In the rows, 100 means zero.
R: 3 groups of rows, each row roughly a mix of its group's hidden directions; one row fits no group:
R (131 x 17):
124 139 71 77 104 114 75 95 98 130 118 99 102 122 125 89 87

111 106 118 111 89 102 84 113 105 103 114 117 144 90 136 84 59

60 103 121 126 104 67 93 78 75 120 105 118 110 114 97 83 76

111 60 96 76 111 119 121 107 90 103 84 54 106 92 84 127 94

70 90 98 135 97 61 100 111 108 134 105 85 106 76 83 78 88

92 93 113 78 103 76 159 107 119 81 106 92 76 98 100 124 93

67 114 105 132 95 104 116 113 119 89 98 124 99 118 145 73 96

84 106 105 85 117 137 70 96 79 71 84 86 109 101 77 136 112

89 126 74 77 84 146 89 78 127 106 85 95 88 88 81 82 97

91 88 83 90 109 67 148 121 100 76 80 128 119 101 87 106 99

88 117 73 81 66 80 88 127 111 98 119 123 90 128 116 74 110

88 81 107 96 87 81 146 108 109 90 109 93 100 102 132 76 59

104 120 101 106 146 86 88 96 102 124 78 88 68 109 115 63 90

112 114 95 116 108 86 117 121 99 92 85 78 86 111 131 76 48

105 63 115 112 83 99 106 105 94 110 106 80 113 117 127 138 140

59 117 107 104 86 118 127 83 101 113 97 102 72 111 77 71 71

122 86 73 103 94 69 66 117 132 109 114 104 121 67 103 92 87

108 86 85 58 88 106 108 118 81 106 102 50 111 117 98 123 84

72 84 119 105 103 74 120 136 103 78 102 118 104 64 76 104 117

137 107 110 134 98 96 99 108 89 131 73 95 118 127 84 72 86

102 99 103 70 118 85 81 107 76 84 124 135 98 67 82 91 130

103 81 85 95 78 97 51 72 124 119 104 111 136 104 115 105 107

89 84 108 104 97 111 92 66 62 96 64 85 104 114 61 110 85

98 129 78 64 107 97 128 111 88 102 96 89 129 116 69 128 111

117 96 90 76 64 67 123 119 111 105 115 135 108 121 81 90 108

148 91 113 111 114 88 101 135 105 109 103 105 100 70 73 79 121

134 72 105 82 88 110 129 145 107 91 89 69 110 110 111 97 97

110 54 77 115 93 132 84 112 94 116 87 85 119 101 124 83 77

81 110 115 83 120 97 69 100 99 79 134 118 82 77 135 87 121

103 81 80 80 80 106 120 73 106 74 98 114 132 124 132 124 94

79 117 103 117 109 75 113 58 78 100 94 97 80 102 78 59 108

81 137 112 73 121 69 127 103 79 103 91 84 98 131 97 112 114

81 87 79 87 62 95 82 80 103 120 113 138 112 117 74 118 96

96 106 102 126 85 92 115 84 88 80 107 87 68 121 135 79 61

88 117 91 113 123 88 119 110 123 100 87 156 99 104 96 98 135

127 120 94 84 148 83 79 102 87 110 95 116 88 102 113 61 106

95 129 85 102 96 129 93 86 108 82 118 94 89 138 146 113 96

64 103 123 125 112 79 131 97 70 106 106 113 78 114 77 93 76

113 144 107 116 130 81 96 81 97 111 99 139 105 99 87 131 109

104 125 82 79 117 74 128 76 68 113 95 90 118 107 61 103 95

130 104 136 81 136 75 82 103 83 122 91 104 125 88 98 121 97

116 100 86 70 110 94 75 93 67 120 88 84 122 98 56 91 121

98 90 126 113 126 69 125 79 80 112 88 96 111 94 118 68 67

111 98 87 91 133 111 94 89 106 118 69 56 65 90 80 104 85

153 66 94 94 98 102 113 75 111 88 85 103 124 113 129 95 98

131 85 105 93 101 89 51 118 98 124 103 127 126 90 116 82 93

81 125 106 102 108 107 93 154 97 93 110 105 106 79 62 118 121

69 123 93 97 77 91 113 138 110 97 139 129 112 91 99 113 116

89 71 81 105 114 129 72 99 106 111 75 74 116 85 77 105 63

86 122 130 119 104 114 52 108 93 103 93 107 121 105 124 70 116

95 132 90 95 81 54 99 127 100 115 108 108 115 76 96 63 104

100 126 108 129 127 106 87 101 113 129 86 72 61 115 108 77 94

94 120 93 110 104 146 88 93 126 103 104 65 76 117 105 132 114

123 80 89 82 89 133 101 113 139 97 86 72 105 97 106 74 69

141 75 88 81 126 92 113 95 87 72 93 106 82 76 70 101 119

66 93 92 115 113 147 116 111 115 74 82 118 101 96 79 115 79

126 64 121 120 138 114 108 82 112 77 105 98 83 120 115 123 98

84 88 115 108 69 108 109 124 132 76 118 107 93 98 143 84 80

84 133 93 66 142 114 55 101 85 106 94 96 98 100 108 100 101

114 82 157 95 111 85 106 96 106 92 106 95 117 61 108 94 74

113 119 78 90 133 73 110 82 76 124 86 109 93 115 70 126 116

67 142 118 115 119 91 131 105 114 86 91 128 108 113 111 95 121

117 61 100 105 64 74 135 86 102 91 123 121 96 79 90 93 108

92 74 84 75 84 93 122 107 94 94 82 79 114 72 71 126 66

97 121 111 108 106 83 111 105 95 107 102 126 151 99 122 66 71

107 59 88 92 88 115 136 93 116 83 102 90 107 64 67 95 88

122 66 67 92 88 137 90 109 111 100 100 87 92 89 79 138 107

73 109 105 131 104 89 79 111 78 111 111 72 99 60 130 120 108

106 105 87 86 95 115 52 53 123 100 102 125 117 108 113 95 94

100 86 108 114 127 88 121 116 107 107 43 96 124 109 70 103 103

100 93 122 104 117 112 81 112 93 87 103 111 99 78 57 114 151

103 116 115 85 115 95 131 109 94 101 96 105 165 88 96 96 77

55 96 80 120 97 105 74 82 98 133 91 91 105 77 67 108 93

107 110 84 102 106 111 92 73 154 100 108 111 76 86 88 67 79

147 95 79 72 83 101 105 109 139 83 117 120 93 101 103 107 121

135 58 122 97 120 110 64 105 97 117 88 95 113 71 98 112 98

116 98 86 69 96 130 92 118 106 81 90 100 102 97 97 85 41

108 136 106 108 137 100 93 100 100 111 86 127 107 108 92 145 128

95 105 135 97 72 88 97 117 128 77 129 106 79 95 138 103 81

122 72 100 96 108 79 73 85 96 86 118 143 117 122 104 124 80

81 116 94 104 93 74 150 68 86 90 110 84 84 108 94 83 72

101 112 114 107 116 123 95 64 95 92 97 95 90 111 123 126 153

102 108 97 111 100 77 61 58 125 106 123 133 106 97 120 93 109

110 117 91 92 132 118 69 77 108 141 88 75 72 106 94 93 108

138 108 100 70 110 81 107 138 70 73 93 114 123 109 102 107 108

54 96 118 113 121 106 107 108 135 81 83 81 87 97 132 117 104

118 75 116 107 122 125 55 106 98 113 79 105 122 75 88 98 125

112 115 83 92 130 126 67 68 118 99 70 90 116 91 88 92 126

138 85 83 89 131 107 115 102 98 88 56 84 106 103 69 115 101

115 92 110 118 93 69 120 98 81 72 122 139 88 104 112 67 112

107 75 105 98 141 76 115 89 84 76 63 97 74 87 82 84 98

85 139 131 120 124 99 77 94 106 95 90 128 96 99 96 102 142

131 100 123 86 113 127 135 115 96 66 95 87 79 121 124 102 101

111 113 92 76 84 98 87 114 96 80 139 121 122 94 148 93 87

74 66 112 95 117 88 108 83 98 106 61 92 98 80 58 111 109

85 142 109 90 99 65 100 105 69 108 88 116 125 105 94 63 105

59 117 102 127 105 73 93 78 74 117 114 122 89 92 82 119 118

105 152 83 113 102 89 77 101 96 114 109 143 119 120 108 107 103

83 141 87 90 129 83 102 132 92 85 105 133 108 118 121 87 105

128 85 114 92 82 95 73 78 57 88 129 114 94 79 91 76 98

129 78 102 75 80 99 105 148 86 86 99 88 124 107 123 108 80

123 90 90 80 108 96 115 127 91 68 85 124 147 99 87 117 110

108 95 130 104 104 132 119 102 90 77 105 76 77 112 149 115 99

94 107 76 91 113 78 134 112 110 99 67 112 129 130 123 98 74

119 115 94 63 66 110 103 93 103 95 103 120 110 124 112 112 147

87 139 98 122 107 103 102 132 121 134 88 106 123 135 106 97 106

88 89 82 66 79 91 112 84 83 59 123 120 110 95 129 112 81

77 113 101 97 82 91 139 127 125 81 114 111 97 120 139 100 81

59 123 82 97 70 104 82 70 105 133 94 110 107 96 77 88 116

92 105 102 106 111 102 149 125 80 91 102 97 62 98 65 119 109

94 66 96 114 89 127 131 77 110 78 99 78 95 67 73 90 88

73 148 77 111 95 85 123 100 108 93 106 132 91 130 104 95 114

82 112 129 124 125 106 86 45 96 99 101 108 93 119 125 92 107

95 94 105 85 106 125 82 110 87 64 87 59 97 78 100 126 68

94 93 109 94 126 116 77 93 86 94 84 68 67 72 60 112 105

143 111 81 70 97 110 114 122 113 69 114 119 79 93 97 120 118

88 71 83 122 84 106 136 77 116 82 103 107 87 76 83 65 87

125 91 117 104 131 102 69 87 85 119 83 112 132 71 74 94 112

90 109 121 110 133 108 70 102 67 98 72 80 80 93 63 91 98

106 106 92 107 121 76 44 89 84 98 103 113 133 80 117 114 103

99 82 124 122 59 102 92 90 97 126 125 112 107 86 66 99 128

109 97 100 103 113 59 75 119 63 100 99 108 138 93 107 124 122

73 110 77 83 66 97 115 96 116 107 122 105 115 112 142 112 72

66 124 96 91 102 114 82 99 126 108 128 82 73 94 144 106 94

83 110 113 115 71 106 90 119 138 75 121 126 76 101 131 93 107

70 112 96 98 92 127 133 112 79 95 103 99 57 95 72 117 80

118 91 101 112 97 122 46 74 86 106 100 91 94 76 67 97 118

104 79 55 102 78 113 94 90 75 115 100 77 115 110 95 67 73

91 64 94 100 74 125 103 90 109 123 89 80 111 119 91 132 136

87 115 74 105 86 71 105 109 99 112 122 127 83 76 64 122 126

75 107 100 108 86 77 121 124 68 97 127 125 73 92 84 123 79

one row of each group, then the others: which group is each in?
96 125 83 101 105 124 102 67 142 99 106 111 61 85 81 83 102
F
84 88 126 132 62 109 93 93 95 124 113 93 94 89 56 107 117
A
95 107 126 146 108 100 114 74 121 85 106 134 98 71 109 87 83
Z

117 66 69 96 90 121 127 125 130 97 103 118 120 86 104 120 82
Z
76 114 121 105 80 96 147 96 91 99 120 119 60 122 97 93 94
F
115 118 106 95 91 114 60 103 64 121 120 105 103 89 56 94 112
A
115 97 126 102 100 101 80 84 109 91 104 93 118 113 160 74 82
F
116 115 107 90 111 101 81 123 111 85 116 120 131 105 156 87 103
A
105 138 94 70 87 124 120 130 94 78 97 95 78 86 106 78 72
F
104 54 98 105 66 126 100 101 114 84 114 74 90 78 109 87 72
Z
76 119 144 104 107 72 126 108 118 82 104 122 101 97 127 76 97
Z
85 109 72 84 84 88 143 80 99 84 108 96 96 93 54 81 105
Z
93 75 103 121 89 85 143 90 102 78 70 120 127 129 96 109 104
A
82 60 108 90 91 59 126 84 105 87 108 124 95 70 112 85 101
A
